Rows swapped in pairs by one turn or mirror: which row each one swaps with:
z_736: [  6 -18  40  -6 -11  20 -15  32   7   5   1 -11   7  34 -25  -4 -14 -15
  13  -7]
z_416: [ 20  -3 -19  15   8   4 -46  33 -12  -8 -18 -16   8  -6  30 -11 -29 -21
 -11 -34]
z_734: [ -6   5 -10 -25  12  18  -6  42  18  10 -15 -23  16  22   5  10  -7 -13
  -8  -3]
z_882: [ 24 -10  28  23  12 -14 -17  35  -6   1 -21 -28  -4  51  -5  -6 -45  -8
  21 -34]
z_235: [ 25 -11   6 -13 -32  -2 -25  24  16  -2 -44 -12  21  24 -14  19 -41 -14
  14 -25]
z_17: [ 21 -18   1  -3 -16  18 -31  36  29   3  -6 -16  14   6 -37  13 -25 -16
  19 -21]
z_397: [ 27  -3  24   0  -2  19 -11  31  17  33 -46 -19  16  16  32  23 -30  -3
  -6 -37]
z_879: [ 12 -11  26  -3  -8  11 -16  41  19   5   2 -13   7  31 -37   5 -20 -19
  16 -16]
z_162: [ 27  -5 -16  12  16  -4 -38  35  -3  -6  -9 -28  -2 -10  32 -22 -26 -22
  -4 -30]
z_559: [ -2 -45  13  11 -19  38 -24  25  22 -12 -23 -30   7  -1  17  15 -52 -15
   5 -33]
z_596: [ -7   1 -14   3  -4  12 -60  44   9  -1 -19 -23  17  -8   8  19 -30 -26
   1 -33]
z_223: [  3  -9   1 -17  48   8  -9  26 -12   7 -19 -39   0   8  12   4 -13  -4
  -4 -32]
z_592: [  9   0   4 -19 -27  15 -27  37  16  -5 -42 -11  10  20 -13  24 -40 -18
  13 -30]
z_476: [ 21 -26   3  41   5 -11 -28  -3   9   3  -7 -26  20  25  15  -8 -19  -9
  21 -30]
z_258: [ 15 -26   9  34  26  -9 -11  12  -4  -1  -4 -39  19  30   1 -14 -18  -5
  16 -32]
z_976: [ 30 -20   8  -9 -21  -6 -31  11  24  10 -43 -10  20  25 -14  10 -31 -12
  22 -20]
z_346: [ 19   0  36  11 -26   1 -54  41  -6  22 -20 -34  -3   5  16 -18 -30  -4
  10  -8]
z_50: [-12 -20  26  37  -7   8 -18  33  36  -1 -21 -44  12 -10   7  15 -35   7
   3 -22]
z_175: [ 24  -7 -11  16  11   0 -41  37  -6 -10  -8 -27   2  -9  31 -21 -28 -23
  -9 -33]
z_123: [ -9 -14  38  14 -15  28 -27  20  10  -6 -25 -16  15  -5  13   3 -10 -24
 -21  -3]
z_280: [ 15  10  23  -2 -15   2 -42  41 -36  19 -33 -36   1  15   7 -14 -35  -3
   7 -15]
z_859: [ 29 -27   6 -13 -16  -4 -27  10  27   5 -43 -18  25  25  -7  10 -27 -15
  23 -16]
z_15: [ -8  -2  -9 -16 -10  13 -56  35   2  12 -17 -31  21 -13  14  11 -37 -29
   1 -30]
z_275: [ 12  -1  22   5   9  30 -14  27  -9  14   0 -49 -27  -5  16   4 -13 -16
  13   4]
z_586: [ -9 -19  28  35 -12  10 -17  30  33  -3 -22 -41  18 -15  12  13 -33   1
  -8 -23]
z_783: [ 28  -9  18  13   9 -19  -7  28 -15  -3 -26 -38  -1  45  11  -3 -42  -6
  22 -39]
z_939: [ 24 -15 -26  -3   1   8 -36  18  24   2 -26 -24  21 -10   5  20 -19  -9
   7 -46]
z_253: [ 21   8  24  15   8  19 -16  24   1  13  -4 -42 -27  -5  28   6 -10 -15
  23  -2]
z_533: [ -2  11  -6 -23   9  20 -19  47 -24  24 -21 -28  -1  27   9  13 -26   0
   7 -17]
z_674: [-10 -14  29  24 -16  26 -28  21  19  -3 -26 -26  14 -16  22   5 -11 -17
 -19 -12]
z_39: [ 13  -8  -4   6  -3   6 -37  32  -2   8 -37 -13  16  -7  35  -2 -30  -1
 -15 -53]
z_91: [ 16 -11   3 -14 -28   6 -26  28  14   2 -42  -2  20  17 -13  23 -42 -14
  17 -25]
z_138: [ 25  -6  23  28  11 -11 -19  42  -7 -10 -20 -33  -6  45  -9 -10 -45 -11
  19 -30]
z_459: [ 11   7  42  21 -19  13 -48  42   4   8 -16 -39 -11  14  25 -19 -18 -16
   4 -13]
z_421: [-10  -5   4  -7  13  31 -20  23 -13  -7 -28 -40 -18   9  13 -16 -19  -2
  24   5]
z_587: [ -5   6  -9 -30  16  16  -9  47   8  11 -16 -21   5  25  11   9  -4  -8
  -3 -17]
z_94: [ 19 -14  18  14  15 -17  -7  27 -22   0 -24 -32  -3  37  18  -7 -39  -3
  26 -42]
z_839: [-11  -5  19  21   0  -1 -11  35  16 -12 -10 -59  -7   8  -2   3 -39  18
  30 -18]
z_255: [ 15 -27  20  -5   3  23 -16  21 -16  15   3 -60  -6  -3   0   9 -35 -12
  17   7]
z_998: [ 16 -12  19  -9  -8  17 -16  35  18  -1   0 -12  -1  26 -42   3 -24  -9
  14 -18]
z_681: [-11 -12   4   5   5  17  -6  17  -8  -6 -20 -57 -14   8   4  -4 -35  17
  32  -3]
z_228: [ 36  -9  12  45   0  -2 -25   1  17   6 -12 -14  10   5  15  -5 -22  -7
  25 -21]
z_285: [ 20 -11   9  10  16 -12 -10  12 -23  -5 -32 -39   0  31  27  -6 -35  -6
  20 -43]
z_864: [ -6  -6   1   0  26   8 -22  44 -26  -8  -2 -42   7  35 -13   1 -23  -8
   0 -35]
z_560: [ 11 -34  21  -7   5  24 -21  19 -19  12   0 -63  -4   6   2  10 -35 -16
   9   7]
z_550: [ 34 -21   7  39   8 -13 -21  -3   7   4 -10 -22  20  13   7 -10 -20 -12
  20 -25]
z_413: [ -2 -23  10  16  -2  43 -31  32  29 -11 -33 -17  -2  -3  36   5 -33 -22
   5 -29]
z_18: [-11   2  -8 -22  11  19 -12  47  17   8 -18 -19  17  24   5   9 -12 -19
 -13  -3]
z_865: [ 15 -39  19  -4   5  24 -22  14 -15  12  -2 -57  -4  -3  -6   6 -39 -11
  16   7]
z_468: [ 15 -52  12  -2  -8  29 -23   5   7  -6 -15 -36  20   1   2  18 -52 -17
   7 -14]
z_434: [ -4 -12  23  33  -8   8 -20  31  38  -4 -26 -45  10 -19  10  15 -33   6
  -5 -22]
z_754: [ -3   6   5  -7  44  10  -2  29  -7  12 -19 -40   2   1  17   2 -32  -2
 -10 -37]
z_113: [ 30  -1  29   1   5  35 -12   7  15  23 -38 -24   3  12  18   8 -18 -12
  -9   9]
z_817: [ 26  -9  36   8  10  26  -5  20  15  34 -37 -20  12  21  21  14 -30   2
 -11  -4]

Swapped with z_587: z_416
Swapped with z_91: z_94
Swapped with z_939: z_864
Swapped with z_275: z_674
Swapped with z_39: z_533
Swapped with z_596: z_223
Swapped with z_560: z_434
Swapped with z_162: z_18

